Rows swapped in pairs by one turn or mirror: which row each one swaps with:
vidi: [ -5   2   4  -1 -14  17   4 -12  -4 -17  16 -18   2   1 -10  14]
lusog: [-13  -1 -20   4   2 -25  10   7   0 -17  15 -16  16 -26 -10  17]
mulum: [ -4  -5   4   6  -3  -5   2 -15  10 -17   6  -3  19  12  14  13]
zutok: [  6  -3 -27 -10 -15  -1  12  -4   1 -10  12  -5   4  -7  -4   8]
kupa: [ -6  -1 -25   8   2  11   6 -11   4 -14  14  -1  -8 -14  13  14]
Rumer: [ -7  -4 -12   8   3  21   3   0  -7 -18  12  -4  -6  10 -20  15]
Bosu: [ -5  18   1  23   9  -7  -3  -6   1 -18  11 -28   4  -8 -22   4]
Kabe: [ -3  -2 -23  12   7  19   4  10   5 -13  10  -9   6  11   8  14]
vun: [ -3  -8  17   4   4  12   8 -13  -7 -18   7  -6  17  -5 -16  15]
Nos: [ 19  10 -18  11  16 -11  19   6   6 -10  16 -21   5  -4 -13  19]
ked: [-13   1   6  11   4 -23  14  -2 -22 -18  16 -24  14  -3   1  22]
pekel: [ -5   0  10   6  13 -27   8  -1  -8 -12  16 -18 -11   2 -15   7]
sim: [ -8  -3   4   9   4  21   6  -1   6 -21   4  -3  -2 -17 -13  15]
Niri: [ -3  -8 -24   1  -1  -5   8  -6   4 -17  10  14  -7 -14   2  21]
Zag: [  7   9 -13   8  10 -11  -2  11  -5 -19  10 -31   6 -22 -14  15]
tere: [-16  -9 -18   3  -9  -1   8  -7   1 -11  15   6   6  13 -20   6]
Ridug: [  1 -13 -14   5  15   4  13  10  12 -17   6  -5   3  16 -19   5]
Mubap: [-11  -3 -12 -13  12 -14  21  16   3  -8  17 -11  -4 -10  -2  18]
Giri: [-15  -5 -39  16  14 -12  13  -5  -5 -14   9 -18  13  -4 -16  16]
tefe: [ -7  -4 -13   5   4  -8   6   2  -7 -14  12 -15  29  23 -14  15]
devit: [ -2 -29 -13   3   2   2  20 -15   4 -24  -1 -16   3  -5   0  25]
Mep: [ 15  11 -20   6  13 -11  14 -19   0  -9   8 -20   7 -17  -9   8]
koma: [  6  11  -6  26  16  -6  18 -18  10  -7   7 -23   2  -1 -17  13]
zuso: [-17 -21 -10   2   2 -15   0   0 -11 -19   1  -3   6  -9  13  14]
dof: [ -4   0   9   5   2 -32   8   3  -3 -17  14 -18  -3 -15  -2  13]
dozi: [-20   9   7   8  19 -10   1  -6  -5  -9  15 -25  -6 -14  -7   3]
dufer: [-10  -2 -26  10  11  20   9 -18  -3 -14   5  -6   5  -2   5  12]
Fozi: [-15 -19  11   7   4   3   3   4 -12 -26   7  -8  15  -1   1  22]
vede: [ -3  17  -3  16  13  -9  18   0   3 -12  10 -36   8  -1 -22  14]
nenar: [  0   2 -29  22   5 -25  -4 -14  -3 -18   9  -9  17   1 -10  15]
zope: [ -4   0  -5  14   2  19   7  -5  13 -12   1 -14   5 -13  14  14]
kur: [ -1  11 -13   6   4 -10  15  16   4 -30  23 -26  11  -4   3  17]
gema: [-23 -14  -7  12  -4  -9   9  -4   0 -27   5   3  12  -1  10  25]
dusem: [ -2  -3  -4   8   4 -39  10 -10   7 -12   7  -6  -2   2 -13   8]
rel: [ -2  -6  -7   8   2 -32  15 -17 -16 -16  13  -4   1   6 -16  16]
Tiv: [-19 -22   5  17   5  -3   5  -5  -7 -21   5   1   8  14 -10  16]
fuful: [-10 -23   7  -4   9  -7  10   0  -8  -3  -1  -2  -4   6  -8   6]
sevig: [-10  -1  -2  12  27 -26  21 -11  13 -13  11  -9  -1  -7  -3  22]
fev: [ -4  -3 -16  10   1 -21   9 -19   1 -17  11 -37  -7   7   2   8]
gono: [-10  -3   0   1   0  23  11   8  10 -12   0 -13   3  -2  -2  11]
Gapub: [-13  -6  -8  11  23  -5   5  -3   0 -11   4 -33   1 -18 -23  15]
taga: [ 13   1 -25  22  12 -12   6 -22   1 -13   7 -15  14  -6 -18  13]

Swapped with nenar: Niri
Swapped with dusem: gema
Swapped with zutok: Giri
Swapped with vede: gono
Swapped with Zag: Rumer

